Each named turn below is shown by a few rows before and after it. Which turns, in which order, take the first row of each later pair to the second? The first pair is answered.
Mipi:
[-16  23  35   2  32  20  31 -27 -39  20   0   3  22 -22  22 -16  50 -26
 -16 -14  49  11 -32   1   6]  ->  [-16  25  35  -1  31  22  31 -28 -39  18  -1   2  22 -20  17 -15  52 -25
 -13 -13  51  14 -34   0   3]
[ -8  13  16  12   2  -9   0 -13 -17   6  -6   0  -3  -1  -7  11   8   9
  -6   7  11   1  -3  13   3]  ->  [ -7   8  18  12   7 -11   2 -14 -16   9  -8   3  -5  -5   7   8   2   9
  -4   1   9  -8  -5   7   9]
[  5  45  27  78  10  -3  42 -16 -11  46   4   4 -21  18  21 -12 -11  -2
   6   4  -8 -33  34  -5  -1]  ->  [  6  55  16  72  -8  11  48 -12 -20  40   0   1 -25  25  -5  -9   1  -8
  14  12   1 -25  32 -11 -26]
Nitag:
[ -4   5   9   6   6  -6  -1   4  -6  11  -8  -3  -3  22 -12   4   0 -28
   4 -14 -10  -4  13 -10   2]  ->  [ -5  -8  15   6  16 -13  -6   2   7  10  -1  -1   2  15   7   0  -9 -19
  -2 -15 -19  -4  11  -3  19]
[ 22 -13 -12  -9 -24   7   4  -7 -24  -3  -9  33 -24 -34   5  -7  29  14
   1   7  29   4 -50  -5 -15]  ->  [ 17 -16 -12 -16 -22  -5  -4  -2 -19  -7  -3  31  -4 -37   2  -3  39  -4
  -3   2  25  15 -59   0  -2]
[  2  -3  -1  -6  12   6   0  -1  21   6 -17 -15 -10  32   4 -14 -31 -13
  15 -21 -24 -26  25 -16   2]  ->  [  0   3  -5  -6   6   6   0   0  11   5 -19 -17  -6  39 -11  -8 -19 -31
  16 -20 -20 -22  23 -17  -4]
[-20  15  33   9  25 -27 -11  -8   0   9 -16 -25  22  -6 -26  31  43 -18
  19 -22  -3  -6   3 -22  -9]  ->  [-18  -9  41  10  43 -32 -16 -13  23   7  -9 -22  18 -23  16  20  14  20
  10 -22 -14 -11   7 -13  16]
Nobo:
[ 12   4  -6  12 -23   8  24  -7 -24   4   5  13 -45   1  -3 -11  12  23
   0   3  16   3 -10   1 -19]  ->  [  2  10   9  23  -7   3  19 -11 -19  11   7   9 -46   9   2 -12   7  31
  -9   4  11  -1   5  10 -10]
[ -9 -12 -19  12   1 -32 -14  22  21 -20  27 -22  13 -13 -22 -28  -2  26
 -24  21   2  27 -32   0  22]  ->  [ -2 -11 -27   3 -10 -31  -8  20   4 -16  22 -11  11 -19 -28 -26  14  10
 -16  17  14  26 -51  -7  13]
[-10  17  -4   7 -27   7  -6 -11  28 -21  17 -11  13 -15 -14   2   1   8
 -26   4  11  19  -8   7 -24]  ->  [ -7  20  -4   8 -32   5  -3 -14  15 -16  12  -7  10 -19 -19   6  10  -2
 -20   3  16  16 -16   3 -28]
pasun:
[-50  -4  -2  11  33   1 -27   6  -5 -27  17 -11  36   7  -3 -14   7  -1
 -44 -12  -7   1  14   9  65]  ->  [-35 -19  -9   8  25  14 -20   4   5 -30  19  -6  13  -8  26 -26 -19  46
 -40  -6  -5  -7  18   4  56]
[ 12 -19 -31 -22 -28  -2  -1   3  11 -15  12  10   0  -8  -6 -15   4   0
   6   7   2  15 -13 -11 -18]  ->  [ 15 -19 -28 -17 -28  -1   6  -1   1  -4   5  14 -10  -7   1 -17   0  -5
  14   1   4  -1 -11 -22 -21]
[-43  39  30  33  -1  -1 -17  16 -31  26 -13 -19  24  47 -37  18  -7 -62
  14 -33 -12 -41  19 -15 -36]  ->  [-57  25  22   5  -1   1 -40  35  17 -20  18 -39  62  36 -52  23   0 -19
 -12  -1 -16  26  14  33 -22]

Between the rows of a pair lie two turns.
[  5 -10   0 -20  11  -7 -19  -9  16  38 -15  28 -39 -36  26   9 -45  47
  -6 -22   8 -17 -11  -6  20]  ->  [-28  47  11  -7   6  -2 -29  -4   3  27 -13   2 -18   8 -68  37   6  12
 -17  -1  17  23  12  22  -7]
Nitag, Mipi
[ -3 -15 -11 -26 -35  33  24  -7 -18 -22  11   4 -29 -40  26  -4  -1  60
  12  10   4  -2 -12  -2 -27]  ->  [-27 -17  18 -15  -1  12   3  -6   8 -24  27  -9  -3 -33  34   0  -6  71
 -15  13 -15  16   5  34  16]
Mipi, Mipi
[ -8  25  32  25   6  -7   9 -16 -38  30 -13  34 -28 -20  11  17  16  16
  -2  -1  18 -24  -4  -3 -15]  ->  [-25  22  29   5   9 -11 -14   0  -7  -4  12  16  10 -21 -16  28  34  23
 -23  19  15  32 -10  35   1]
pasun, pasun
[  2 -14 -21  -7  -2  18  18  18  31  11   4  -1  -8   0  16 -19 -46  -3
   1 -11  -9 -16   4 -17 -13]  ->  [  3   5  -1  12  -3   5  26   1 -10  37 -14  16 -21  -3   5  -8 -14 -26
   7 -16  14 -31 -15 -16 -16]
Nobo, Nobo
[ -3  12 -19   7 -20  22  21   5   5  -7  -4 -22   3  15 -12 -14 -20 -14
  23   1 -19   1  39 -37 -49]  ->  [ -6  26 -11  13 -20  12  21   1 -15   2  -9 -17   9  18 -27  -6   5 -39
  21  -2 -11   5  28 -34 -46]
pasun, Nobo
[-13   1  22  16  -4 -10  14 -26 -30  35  -7 -12 -14  -6  12  10   2 -17
   7 -16   0  -5 -19 -11   8]  ->  [-23  -6  26  16  12 -15   3 -20  -1  27   5 -24  -1  -1  23   5 -18   1
  -6 -14 -18   2   1   1  25]
Nitag, Nobo
[-11  45   9  37  -4  13  33   4 -20  36 -15   6 -49  26 -34   1  16  31
  21  -3  -9  -7  52  -9 -20]  ->  [-18  42   3  33   2  14  27  14   1  26  -8  -8 -36  38 -37   1   1  21
  20  -7 -30  -5  71 -13 -16]
Nobo, pasun
[  9  -7 -36  -5  -1  -4   0  -3   7  -3   4  -9  -7 -13  18 -18 -23 -15
  12   2 -29 -27 -12 -10  16]  ->  [  3  13 -41  -7 -10   0   0   1  -3  -6   3 -16   1   1 -21  -4  -1 -39
  14   8 -24 -13 -12 -10  -2]
pasun, Mipi
[ -4 -19   6  29  21 -35  22 -12 -10  27 -15  22   2  -3  23  -3  -4   6
   0 -23   0  -7 -27   5  39]  ->  [ -3  16  -6  33  -7  -5  35  -7 -31  17 -25  13 -20  20 -35   8  17  12
   9  -1  22   7 -14   2 -19]
Nitag, Mipi
[-22   3  38  30   5  -9   9   2  -9  18 -21  10 -11 -21  11   9  16 -18
  13   5  21 -28   6 -23  12]  ->  [-20   8  26  23  -5  -4  11   7 -14  13 -21   8  -6 -17  -8  11  29 -31
  16   8  26 -19  -3 -27  -2]
Nitag, Mipi
[ -6 -11  36   7  28 -12  -6  -5   3  24  -1   6 -15 -10  51  -8 -21  21
  -8  -6 -17 -32  -1  10  39]  ->  [-22  41  29  11   4  -1  -2   1 -32  19  -9  -6  -8  26 -40  17  35 -32
   2   5   2  -6   3  12  -6]
Nitag, pasun
[ -9  19   8   9  -6  -1  -2   1 -22 -13   5   3  -4  -6 -28  16  40  12
 -12  26  22  23 -17  27  -4]  ->  [  6 -10  12  10   5  -1   2  -5  -8  -7   6  14 -22 -27  29   0   5  52
 -11  22  14   1 -19  20  14]
Nitag, pasun
[ -5  17   0  16  -7  17   6  -3   1   2   8 -11 -21  19 -14   7   0  30
  -8  16   2   6  24  10 -23]  ->  [-14  -6   7   3  13  -6 -11   3  24  -5  22 -15  14   7   6   6  -1  17
 -20   9 -15  21  10  26  18]
Nitag, Nitag
[ -4  31  25  30   3 -22  -4 -20 -50  47 -27   9 -38   3  -9  33  14 -25
   7  -1  25 -33   8 -18  -7]  ->  [  3  13  14  28   7  -5  -1 -15 -21  42 -24   0 -54  10  20  14 -35  11
  10  -3   3 -51  39 -32 -13]
Nobo, Mipi
[-15 -12   3  -4   7 -33  -9   9  14  -9  11  -4  27 -14   8   0   0 -23
  -8   2 -10  11 -12   1  26]  ->  [ -7 -25  -7  -9  -3 -24  -5  12  21 -13  12  -1  15 -27  24  -7 -10   3
  -5   7  -6  12 -17  -4  19]
Nobo, pasun
[ 32 -28   1  -9 -12   9   1  -6   1 -11 -11  -6  -8 -20  24  -3 -14  46
   7   4  15   2 -12 -10   9]  ->  [ 25  -8   6   0  -8 -10   2 -12 -30  12 -22   0   8  -5  -2  11  13 -33
  18 -19  14 -16 -23 -29  12]
pasun, Nitag
[  3  -9 -26 -26 -20  11   1  11   3 -22   9  -7  11 -17 -18  -8   4  -6
   4   0  -1  19 -12  -6 -19]  ->  [  0 -10  -8  -6  -4  15   1   3  16 -17   9 -10 -11 -15   4 -16 -21  40
  -7   6  -6  11  13   8 -11]
Mipi, Nitag
[-12 -10  -9  -2  18  -8 -27  -5  26 -24 -10 -34  -8  24  29   5 -36 -11
 -12 -40 -62 -35  42 -11  45]  ->  [ -7  21 -43 -16 -30  25 -14   5   2 -47 -15 -43 -17  42 -44  18   1 -20
   4 -14 -36  -6  38 -22 -22]
Mipi, Mipi
[ 22   3 -16 -27  18 -22  -9 -16   2  27  -4   9  11 -41  14 -25  38 -29
   2   1  20  -9 -47  -7  24]  ->  [ 17  19  10  11  32 -10   0 -34  -4  47 -16   9 -29 -25  26 -31  17  20
  -5   9  27 -31  -7   1  16]
Nobo, Nitag
[  1  27  -9  32   1  22  22 -14 -35   8 -20   6  -7   1 -36  24  13 -22
 -10  -2  41  16  20 -40 -40]  ->  [-15  16   1  33  25  28   7  -4  15 -10   0 -19   2  17 -19  13 -32  20
 -27   4   8  28  66 -23 -22]
Nobo, Nobo
[-33  16  14  33   1  -2  -4  -3  -4   7  17  -5   4  -4 -15 -16   3  11
  -8   2  -8 -32  -5 -28   2]  ->  [-34  15   3  24  -6   6  -4   5   5  -2  22 -12   9   4 -25 -14  -2  10
  -5   5 -12 -23   1 -32  -7]
Nobo, Nitag
[ 24 -15   7  21  20   8  -4   3 -21  28   0   7 -15  -6  31 -18 -11 -29
  -5  -5   2 -39 -10  -9  -1]  ->  [  0  -6  17  20  37  -4 -21  12  -1  15  14 -11  19   8   7  -8  -2 -44
 -21   1 -12 -12   2  15  20]
pasun, Nobo
